R: rows in several groups, each row roughly a mix of its group's directions
R (75 x 11)
[[ -3  10 -11  12  -3  -1  -3 -16  37  13  15]
 [ 35  10  -1  16  10   2  19   9  -1  -6  17]
 [ -2  26 -10 -27  -3  -3  24 -16  -6  -1  -8]
 [  1  24  27  -1  -6 -10 -12  11  16  22   8]
 [-15   7   2 -10 -18 -17  27  -9 -18  19   4]
 [ -2  -7  -6 -14 -40  -6   7  12  -7   9 -14]
 [ -2 -22   9  22  -9   3   2 -27  -9 -20  -6]
 [-22 -24   0 -13 -17  -8  -3 -17  -5  21  -8]
 [ 22  18 -12   5  21  11   6  23   5 -15   8]
 [-22  -4  -3 -22 -32  -2  -7   6 -16   8  -3]
 [ 18  -7 -13  12  18  17 -12   4   4 -31  -4]
 [-12  12 -17 -12 -12   0 -22  -6   9   1  32]
 [ -7   5  14  -6   8  17  -2 -16 -34  18  -6]
 [-15  16 -10 -21  -9 -13  20 -20  -4   8 -17]
 [ 22 -14 -19 -14  13   6 -18  15  15  16   3]
 [-33  -2   4   5  -8   2   6 -16 -13 -23 -15]
 [  7 -31  15  14 -11   1 -21  13 -11   5 -12]
 [ 12   9   0  17  35   9  -9 -15   7  -6  15]
 [  4 -13 -20  -1 -26  -9 -12   7  12 -28  -2]
 [ -8  -6 -14 -10 -32 -12  -2  27  10   4  -7]
 [-14 -17   5  30  12  -5 -20   8  14  -1  14]
 [-20  25 -19 -11  11 -11  21  -5  11  -5  11]
 [ -7   6 -21   1  -7  -5 -17  29  22  10  12]
 [ 27 -22   7   7   2   3 -25  -3  18  13   5]
 [  6   3   5  19  39  -2   1   5  19  -9   4]
 [ -2  20  -7 -30  -1  -4  23  -5 -19  -8 -10]
 [ 12   5  12  -9  -3  -8  -7  13  17  36  12]
 [  0  11  -9  10  -9  -7  -6 -12  37   9  19]
 [ 18 -22  22   9  -4  12 -18   2 -20   1 -14]
 [-19 -12   1  -4   7   0 -21 -12  -9 -35   1]
 [  7  12  13  12  37   1  12  -9  13   6  12]
 [ 25 -18  10   7   3   4 -25   1  21  15   6]
 [-11  -1   5 -21 -31   3   3 -11 -25  12  -3]
 [ 14  -5  -6   7  18  16 -28   9  15 -22  -6]
 [  3  17  12  -4   7  11  12 -11 -13  37   7]
 [ -9 -26  15  19   4  -9 -21  18 -13  -8   0]
 [-19  -5  -8 -12 -12 -18  -7   4  22 -24  17]
 [-18 -17  13  25  24  -3 -14   7 -10 -10   4]
 [-24  13  15  12 -12  -6  17 -16 -16 -18  -6]
 [-28   5 -16 -16  -7 -25  17   6  -7   0 -10]
 [ -9  -1   9 -10 -20 -18  15 -11  -9  31   6]
 [  3 -21  19   1 -15  -9  -9 -12  10  31   5]
 [ -1   4  -1  19  -4  -8 -15  -6  34   3  24]
 [-17 -19  13  -3   6 -15   9  11   5 -28 -18]
 [-41  11  11  -3  -9  -2   4  -7  -8 -11 -13]
 [ 10  15 -11   4  -7   7   0 -17  35  13  14]
 [ 20  25  -3 -24 -15   5  14 -19   3   2  -3]
 [-17  13 -18   3  -4 -16   5  -7  32   8  15]
 [-35  24   9  -7 -10  -8  12  -1 -11  -3  -6]
 [-29  -8  -4  -2  15  -8 -20  21   9 -18   1]
 [-22   6   8   4 -15  -9  32 -13 -19  -1   1]
 [ -6  -8 -16   7   6  -7 -21  12  19 -31   6]
 [ 24 -12   7   5 -11  -8  24 -16   5 -22 -13]
 [-12  -1  11 -11 -20 -18  13  -9  -6  33   5]
 [-17  14  24  19 -12  -5  13 -15 -11 -18  -3]
 [-38   3  10  -3 -15  -6   2 -16 -12  -8 -14]
 [ 11 -12  14  -9   2   8  -1  13 -36 -11 -16]
 [-17  -3  -7   6  15  -9 -11  35  20  -3  -3]
 [-20  21  -6  -3  -4  -5  31   0 -21 -12  -1]
 [  1  -9   1  14  22 -13   5  20  26 -19  -7]
 [ 12 -15  12  23  15  14 -19  16   1  -9  16]
 [ -3 -10  11  15  30  12  -7  16 -17 -18   9]
 [ -7  -3 -13  12 -11 -15 -10  14  31   4  22]
 [-13  -8 -15 -13 -27 -14 -11   8  15 -21   8]
 [  1  11  -6  13  -3   0  -6 -21  36  12  15]
 [ -9 -15  -1  12  16   0 -12  28  -2 -14 -25]
 [-17  34   0  -6  12   5   6  24   3 -13  -2]
 [ 10 -14  -1  12 -23   1 -15  -8  25  23  -5]
 [  6  19   7  -7   0   8  10 -25  -7  26  21]
 [-21  26   2   6   8   7  12   9  -6 -29  -6]
 [  2 -23  18  28  11   8 -24   3  -2   0   2]
 [  4   6  21  11  33   0  22   2   5  14  -5]
 [ 14  -3  12  -7  18  21   5   5 -32 -12 -10]
 [-11 -25  17  23  15   1 -18   8 -15  -5  -5]
 [  2  16  10 -13  -6   4  12 -29  -7  19  21]]
which group is each row in? (one row of each group first)
[-36  -9   5 -13 -11  -2 -18 -10   2   5 -17]
(89)
[ -8   9  -3 -25   3  -5  20   2 -30  -9 -17]
(128)
[  7  10  14  13  39   7   7 -15   2   5   8]
(20)

[-21  16   2  -5 -11 -11  33  -4 -19   4   2]
(89)
[ 14 -11  26  10 -13  -9 -15 -11  13  24   7]
(89)
[-11 -17  -7   8   6  -7 -15  25   7 -25 -17]
(20)
[ -9 -24  15   6   5  -1  -7   4 -29   1 -24]
(128)
[  3   7  -2  10  17  23 -18   2 -25  22  -7]
(20)
[ 27   9  -9  -7  16   4 -10  25  16  11  10]
(89)
[ 21 -26  -6  -9  -6  -6 -11  -6   6  30   6]
(89)
[ 27 -12   3  16  15  14 -20   6  18 -12   3]
(89)
[ 15  21 -16 -20 -20   1  13  -7  20   9   5]
(128)
